(in the rows, 128 means zero)
Each named move below is a turn or a mirror, shown by a few rows before and after it. Which moves, in which order, take the first row of each later pair to the second? The first pair is answered.
k481:
[132 136 139 132 131 118 145 156 168 165 116 141 156 129 142 155 100 162
 117]  ->  [127 135 142 128 131 119 147 147 166 164 112 134 158 133 148 156  95 163
 120]
[121 144 112  90 141 136 105 114 124  95 132 110  92 149 139 107 155 127
 161]  ->  [146 115 123 119 129 145 101 135  89  72 121 120 104 167 133 119 138 133
 150]
[151 115 151 129  87 165  86 164 122 160 156 145 126 137 113 103  83 151
  59]  ->  [130 139 139  93  96 162  77 133 162 179 162 142 110 113 129  95 108 141
  72]
[129 105 137 132 135 132 136 134 122 150 131 129 147 150 128 165 138 132
 160]  ->  [112 112 131 120 137 134 135 128 140 155 124 126 136 146 130 167 153 131
 160]
k999:
[143 127 142 186  94 127 143 160 101 118 115 135 166 171 150 169 128 105
 179]  ->  [117 151 132 176 101 109 159 147 135 149 115 130 167 156 145 186 139 109
 182]
[103 145  90 135  99 181 132 168 147 163 126 130 114 199 127 134 135  98
 140]  ->  [ 96 159  60 103 123 136 136 131 166 147 124  97 102 183 134 133 170 110
 162]
[139  99 118 148 128 121 149 129  86  94 111 146 162 106 133 142 118  96
  92]  ->  [123 116 123 150 128 119 165 127 123 140 120 153 168  87 131 154 103 106
  92]
k96:
[144  99 136 161 118 116 137 135  94 114 107 152 161 110 134 139  90 113
  85]  ->  [131 108 141 149 120 130 126 130  99 108 106 162 154 111 145 144  92  90
  92]
[ 90 170 148 115 111  94 158 103 150 153 127 140 116 151 111 145  98 120
 162]  ->  [108 170 147 126 116  86 159 111 155 164 124 133 126 153 111 139  95 144
 163]
[134 100 147 148 100 142  97 173 127 122 123 127 109 177 127 114 106 150
 130]  ->  [136 108 116 115 132 101 122 137 151 152 125 124 137  75 142 112 123 165
  78]
[193 125 140 120 103 136  96 157  82  78 159  84 118 192 110  94 118 187
 148]  ->  [158 149  92  55 156  97 113  80 126 119 151 103 150  43 149 101 152 146
  83]
Then:
Between the rows of a pair lie 2 to 3 moves.
[ 93 134 121 106 125 118 139 117 152 131 125 102 115 154 140 146 146 117
 157]  ->  [ 94 133 131 129 120 120 151 133 161 154 125 111 129 155 135 154 127 119
 152] : k481 then k999 then k481
[116 154 169 192 106 146 134 172 100 145  78 133 144 185  96 137 116 124
 159]  ->  [ 99 171 123 110 146 128 106 109 105  88  85  95 105 165 134 102 191 122
 200] : k481 then k999
[121 128  87  87 135  96 145  91 132  97 118 102 102 123 131 122 162 124
 146]  ->  [108 137 104 130 119  82 182 118 169 167 113 112 137 119 111 163 125 125
 130] : k481 then k999 then k999
[136 114 123 149 132 104 153 125 140 167 128 175 166  88 159 165 111 114
 110]  ->  [108 123 104 105 144 115 113  91 140 113 133 154 117 133 178 157 164 104
 178] : k96 then k481 then k999
[140 154 107 105 137  99 135 117 152 150 142 116 140  82 135 119 140 157
  96]  ->  [168 116 120 120 127 135  91 140  82  80 138 120 117 144 129  95 125 148
 115] : k999 then k96 then k96
[125 139 123 130 131 133 139 127 180 182 134 131 139  83 141 115  87 172
  55]  ->  [179  99 123 132 131 147  97 140  89  98 123 132 128 118 143  79  88 165
  57] : k999 then k999
[ 99 156 125 104 123 135 109 127 152 160 150 150 136 103 125  92 117 104
 105]  ->  [144 125 135 137 117 128 119 156 110 143 131 151 165 103 116 102  98 122
  81] : k481 then k96
[156 140 112 112 123 102 147 136 180 162 125 116 155  83 121 100 129 185
  82]  ->  [152 143 119 125 101 106 147 148 192 144 135  90 129 162 102 114 133 202
 141] : k96 then k96 then k999
[108 149 119  97 133 146  99 107 126 105 137 134  94 128 145 120 148 108
 143]  ->  [126 124 142 152 108 157 114 153  91 112 123 155 122 155 125 137 100 106
 117] : k999 then k999 then k481
[171 124 149 168  97 139 125 166 104 126 116 132 140 156 117 127  90 151
 109]  ->  [118 170 141 107 111 156 115 135 177 164 139 126  90 164 135 127 124 143
 154] : k481 then k96
[163 123 110 102 137 126  98 116  76  73 115 150 128  90 116  94 122 100
  80]  ->  [177 111 118 150 124  94 146 139  78 103  93 140 159  96  94 134 101 115
  81] : k999 then k999 then k481
[154 125  95 164 116  81 144 129 125 124 120 120 142 106  99 130 133 134
 119]  ->  [107 167  99 127 112 107 121 109 162 142 129 118 102 141 111 126 153 105
 162] : k96 then k96 then k481
[112 101 163 130 141 180 108 144  79  92 159 163  97 138 113 109 135  92
 112]  ->  [110 141 141 123 147 101 161 114 160 140 164  87 108 145  92 150 184 180
 156] : k999 then k96 then k999
[116 113 123 176 111 139 145 161 122 154 112 157 156 137 119 161  88 127
 139]  ->  [102 126  99 149 124 115 153 132 155 174 110 156 154  99 123 162 111 131
 123] : k96 then k481
[ 75 170 133 117 122 143 134 124 182 183 137 155 112 117 143 139  78  73
 126]  ->  [143 100 118 153 148 103 125 123  49  58 100 105 133 144 142 126 106 101
 150] : k999 then k481
[142 137 130 120 122  94 132 132 153 120 130 101 130 140 109 120 145 166
 128]  ->  [146 128 136 114 122 133 103 138 130 106 137 108 108 151 122  91 133 147
 120] : k999 then k481 then k999
[149 118 155 170 106 128 145 161 129 137 135 164 153 122 124 126  89 128
  95]  ->  [ 97 133 120 139 152 127 145 119 134 134 126 164 150  99 148 155 116  62
 125] : k999 then k481 then k96
[126 109 114 168 141  90 160 127 108 122  87 123 184  84 124 165 109 106
 114]  ->  [124 119 135 188 126  89 171 138 121 139  89 121 179 118 116 183 100 132
 137] : k96 then k96 then k999
[ 96 161 103  92 123 107 134  90 165 124 155 110 109 149 118 114 176 143
 150]  ->  [114 136 119  98 110 143  97 107 122  77 162 124  92 172 125  89 155 124
 139] : k999 then k481
[121  92 102 104 123 158  84 106  93  58 123 143 125 115 142  89 142  82
 111]  ->  [148  75 126 181  99 136 131 147  87  85 102 137 184 126 115 136  95 107
  99] : k999 then k999 then k481
[120 122 153 128 109 181  79 146 101  98 151 149  77 191 137 100 126  94
 156]  ->  [149  98 136 165 124 122 113 143  71  62 124 101 108 193 119 131 134 132
 165] : k999 then k999 then k481
[123 121 107 131 107 175  82 116 123 151 124 148 111 154 115 126 114  98
 166]  ->  [108 131  95 148 102 133 121 111 155 177 121 128 141 149 108 165 121 124
 169] : k999 then k481 then k999
[100 105 127 153 155 166 116 145  71  98 113 164 141 144 138 147 105  34
 127]  ->  [ 79 130  87 106 187 112 140  98 112 104 109 120 145 110 142 170 156  53
 157] : k999 then k999
[ 84 142 136 149 125 137 182 124 203 186 112 121 139 131 106 183 131 120
 155]  ->  [ 83 118 107 138 162 110 180  97 149 122  98 107 141 128 119 198 166  95
 185] : k481 then k999 then k96
[ 83 147 128 116 136  88 140 137 124 107 156  94 128 173 101 167 166 154
 167]  ->  [ 84 139 143 149 124 109 148 164 132 138 163 105 143 181  89 176 130 155
 152] : k481 then k999 then k999
[133 118 143 161 118 134 141 150 106 125 119 139 145 133 126 137 103 130
 121]  ->  [123 138 109 113 138 124 113 104 109  89 129 124 106 120 135 116 156 123
 137] : k481 then k999
[108 104 132 127 117 160 105 123 105  75 134 150 121 148 114  96 131  75
 117]  ->  [127 124 111 105 139 104 135  89 148 107 142 122 133  78 108  97 162 127
  84] : k481 then k96 then k96
[122 122 157 119 144 160 116 149 159 181 146 149 104 126  92 104 145 156
 122]  ->  [143 101 144  95 166 137 105 131 115 139 140 133  98  98 103  86 166 157
 112] : k999 then k999 then k96
[133 129  83  92 118 129  94 108 135 150 136 192 146  60 154 136 136 106
  61]  ->  [ 94 162 101 113  88 142 108 127 207 198 143 160 119 142 134 175 134 118
 137] : k96 then k999
[116 172 127  79 124 160  97 131 154 141 152 121  96 132 151  86 141 143
 108]  ->  [145 163 117  91 132 128 123 124 144 139 147 113 123  82 157  81 140 155
  74] : k96 then k481 then k96
[ 75 107 142 109 149 125 109 108 146 132 125  96 134 106 132 130 167  72
 144]  ->  [ 91 112 155 119 122 114 108 121 153 134 135  72 114 159 116 118 174 128
 169] : k96 then k481
[ 91 102 136 160 123 151 130 149 108 102 113 167 168 145 154 133  85  38
 117]  ->  [ 82 115 105 148 144  78 163 114 138 118  99 121 194 122 141 171 124  66
 145] : k999 then k481 then k999
[ 75 154 133 153 134 120 142 161 111 155 117 119 120 169  87 179 144  98
 174]  ->  [ 63 162 120 119 144 125 126 143 116 143 123 123 108 161  95 164 164  83
 185] : k999 then k999 then k481
[152  93 113 147 115 149 106 147  91 136 135 173 130 124 111 135  65  77
  95]  ->  [161 115 130 142  80 150 102 155 126 134 160 140  92 191  90 123  76 132
 141] : k481 then k96
[102  92  94 162 159  57 199 109  85 111  87  86 176 114 121 212 135 114
 151]  ->  [102  80 133 210 115 106 176 168  71 111  91 118 167 181 107 210  87 101
 151] : k96 then k96 then k999
[161 129 161 125  78 155 125 147 125 139 149 138 120 135 102 104 120 171
 112]  ->  [154 115 141  93 107 147 112 117 105 114 140 153 120  90 132  95 131 128
  85] : k96 then k999 then k999
[148  97 140 159 123 169 107 165  65 114 103 143 168 131 138 124  79 127
 116]  ->  [142 115 101  95 149 149  99 103  80 114 110 126 151  61 170 100 133 131
 111] : k96 then k481 then k999
[125 112 127 145 148  95 118 120 158 188 110  92  95 123  88 150 166 196
  93]  ->  [111  78 141 177 143 146  95 157  79 144  93 133  98 167  90 162 117 111
 103] : k96 then k481
[121 131 137  99 115 163  80 104 134 123 164 133  69 152 154 104 148 136
 139]  ->  [111 118 128  97 124 163  83  97 124 111 156 154  89  99 166 105 136  91
 112] : k481 then k96 then k96
[167  73 143 107 131 153 102 147  45  47 124 119  87 154 140 121 120  99
 112]  ->  [213  93 161 118  96 137 114 161 110 110 142 112  83 152 110 100 107 204
  75] : k481 then k999 then k96
[145 110  92 111 139 137 118  99  70 104 131 134 123 121 133 109 136 121
 107]  ->  [104 134 122 124 116 162 124 121 118 133 139 130 102 182 117 132 115 109
 150] : k999 then k999 then k96
[127 145 134 124  88 184  90 119  91  94 127 172  96 148 117  68 128 131
  93]  ->  [116 150 117 101 110 170  94  93 113 112 123 186 115  84 132  69 152 120
  69] : k96 then k96
[132 144 148 144 136  98 121 145 116 102  97  88  81 175 149 130 145 118
 181]  ->  [135 127 135 157 143 106 123 153  89  88  82 110  98 144 159 130 130  80
 157] : k96 then k96 then k481
[148 117 109 110 140 100 109 117 112  88 129 119 113 147 139 110 149 144
 141]  ->  [123 143 114  93 142 120 105 108 152 128 137 134 101 138 148  99 145 136
 144] : k999 then k481 then k999
[115  87 144 132 136 134 177 129  91 164 126 163 165  57 117 161 118  82
 114]  ->  [109 107 122  66 156 141 135  86  89 107 142 130  95 108 133 138 181  85
 181] : k96 then k481 then k999
[ 96 151  97 120 148 142 135 111 148 148 116 131 114 124 134 148 178 118
 126]  ->  [124 129  90 136 153 126 156 117 136 138 107 135 143 104 128 147 169 124
  95] : k481 then k96 then k481
[ 67 148 130 121 134 149 136 106 169 172 125 159 134  98 159 141 115  66
 106]  ->  [150  85 113 154 141 104 138 121  59  69 101 117 157 125 139 128 132 125
 110] : k999 then k481 then k96
[116 114 146  85 147  81 174 100 142 164  90 151 109  51 151 135 154  70
 105]  ->  [145  92 163 143 133  78 197 135 115 164  74 153 140  70 130 157 114  84
  92] : k481 then k999
[157 110 115 141 143 121 112 132 119 109 127 116 126 142 114 107 146 172
 134]  ->  [119 135 107 111 163 129 100 109 143 121 139 125 108 130 133 106 161 127
 146] : k481 then k96
[141 109 135 145 118 100 136 132 116  96 122 103 156 144 106 131 145 185
 147]  ->  [135 115 128  99 122 125 104 114 117  72 136 118 114 139 125  99 164 162
 143] : k999 then k481 then k999
[100 141 192 145  85 152 154 133 148 179 168 162  94 167 161 127 116 139
 155]  ->  [122 117 190 180  92 110 180 139 125 166 145 145 121 173 147 154 115 162
 166] : k999 then k481 then k999
[ 92 160 121 146 111 156 122 136 186 167 140 125  92 171 123  92 150 151
 157]  ->  [123 120 102 156 123 115 123 122 127  99 110  83 108 183 125 106 173 168
 179] : k481 then k999 then k999
[120 113 152 170 131 174  95 128  95  97 139 158 157 122 136 100 124  56
 118]  ->  [132 165 172 185 100 129 136 138 183 166 161 109 141 148  94 118 132 166
 149] : k481 then k96 then k999
[175  76 129 184 128 107 142 154  82  95 102 128 174 108 116 137 109 158
 106]  ->  [168  79 109 166 146  89 155 136  91 100 103 133 185  68 119 148 119 151
  90] : k96 then k96 then k96
[173 137 115 141 128 105 145 148 129 142 118 105 138 125 107 130 114 187
 109]  ->  [167 138 138 135 112 142 124 164 125 153 120 123 122 133 115 114  99 173
  98] : k481 then k999 then k999
[101 104 123 150 151 145 143 107  99 102  92 136 150 124 148 156 129  63
 133]  ->  [ 93 156 124 120 141 135 145  82 177 143 121  90 107 150 136 140 169 127
 171] : k481 then k96 then k481
[166  92 123 159 133 106 128 141  75  74 114 113 139 142 119 131 135 144
 131]  ->  [115 132 113 135 136  74 166 120 161 139 115 100 147 108 113 165 154 156
 134] : k999 then k999
[107 110  81 136 157  80 140  84  96  78  93 112 158 105 139 160 172 103
 168]  ->  [ 98 126 103  99 140 164  80  92  98  69 127 149 110 113 159 114 163  64
 147] : k999 then k481 then k999
[121 120 133 151 114 162 124 148  96 117 108 143 130 135 140 154 113  83
 137]  ->  [102 148 118 104 134 156 112 111 111 118 113 129 107 126 151 144 143  79
 151] : k481 then k999
[167 121 131 108 135  71 137 116 126 123 148  76 135 101 126 129 147 174
 125]  ->  [137 145 159 124 107 109 144 143 164 189 160 115 152 103 121 129 104 157
 101] : k999 then k999 then k481
[ 86 103 120  58 161 145 119  70 122 115 144 115 114 104 142 105 150 101
 132]  ->  [100 106 147  74 135 147 105  98 123 106 157  88  89 182 125 106 152 145
 169] : k96 then k481
[ 86 148 149  79  97 164  98 131 164 160 160 145 111 134 138 104 114  84
 126]  ->  [ 93 142 157 120  88 132 135 145 181 173 148 103 125 170 114 134 108 129
 162] : k481 then k999 then k96
[116 122 118 127 133 124 113 124  98  87 125 112 104 167 131 131 140 125
 166]  ->  [ 92 150 121 107 130 126 124 112 144 124 135 119 101 149 141 140 140 118
 167] : k999 then k481 then k999
[119 134 153 161 104 180 141 171 148 116 111 167 112 192 138 142 135 114
 132]  ->  [118 138 133 172 133 115 171 145 168 125  92 125 130 178 127 175 159 141
 153] : k999 then k481 then k999
[111 141  83 116 145 122 133 135 146 124 134  86 131 167 160 135 147 173
 158]  ->  [100 124  91 124 153 144 128 142 119 112 124 116 121 179 164 140 132 115
 170] : k481 then k96 then k96
[105 107 128 160 114 130 118 149 100  84 128 104  96 176 124 147 133  78
 143]  ->  [ 82 118 104 133 142 119 131 113 124 101 120 116 108 105 148 148 149  61
 114] : k96 then k96
[172 117 106 154 154 108 156 125  82  68 146 146 146 101 143 144 110  99
 135]  ->  [189 136 104 147 151  74 172 114 128  86 153 109 128 116 128 133 136 163
 151] : k481 then k96 then k96
[103 152 114 119 135  93 159 116 181 194 117 154 165  57 142 145 126 117
 103]  ->  [145  97 150 187  95 124 147 191  96 148  96 155 175 141 125 152  69 112
 121] : k481 then k96 then k96
[ 95 176 105 105 135 101 147 106 154 129 142  92 108 136 109 147 176 127
 168]  ->  [135 143 134 160 115 118 148 150 103  94 132  89 129 184  92 146 142 127
 170] : k96 then k481
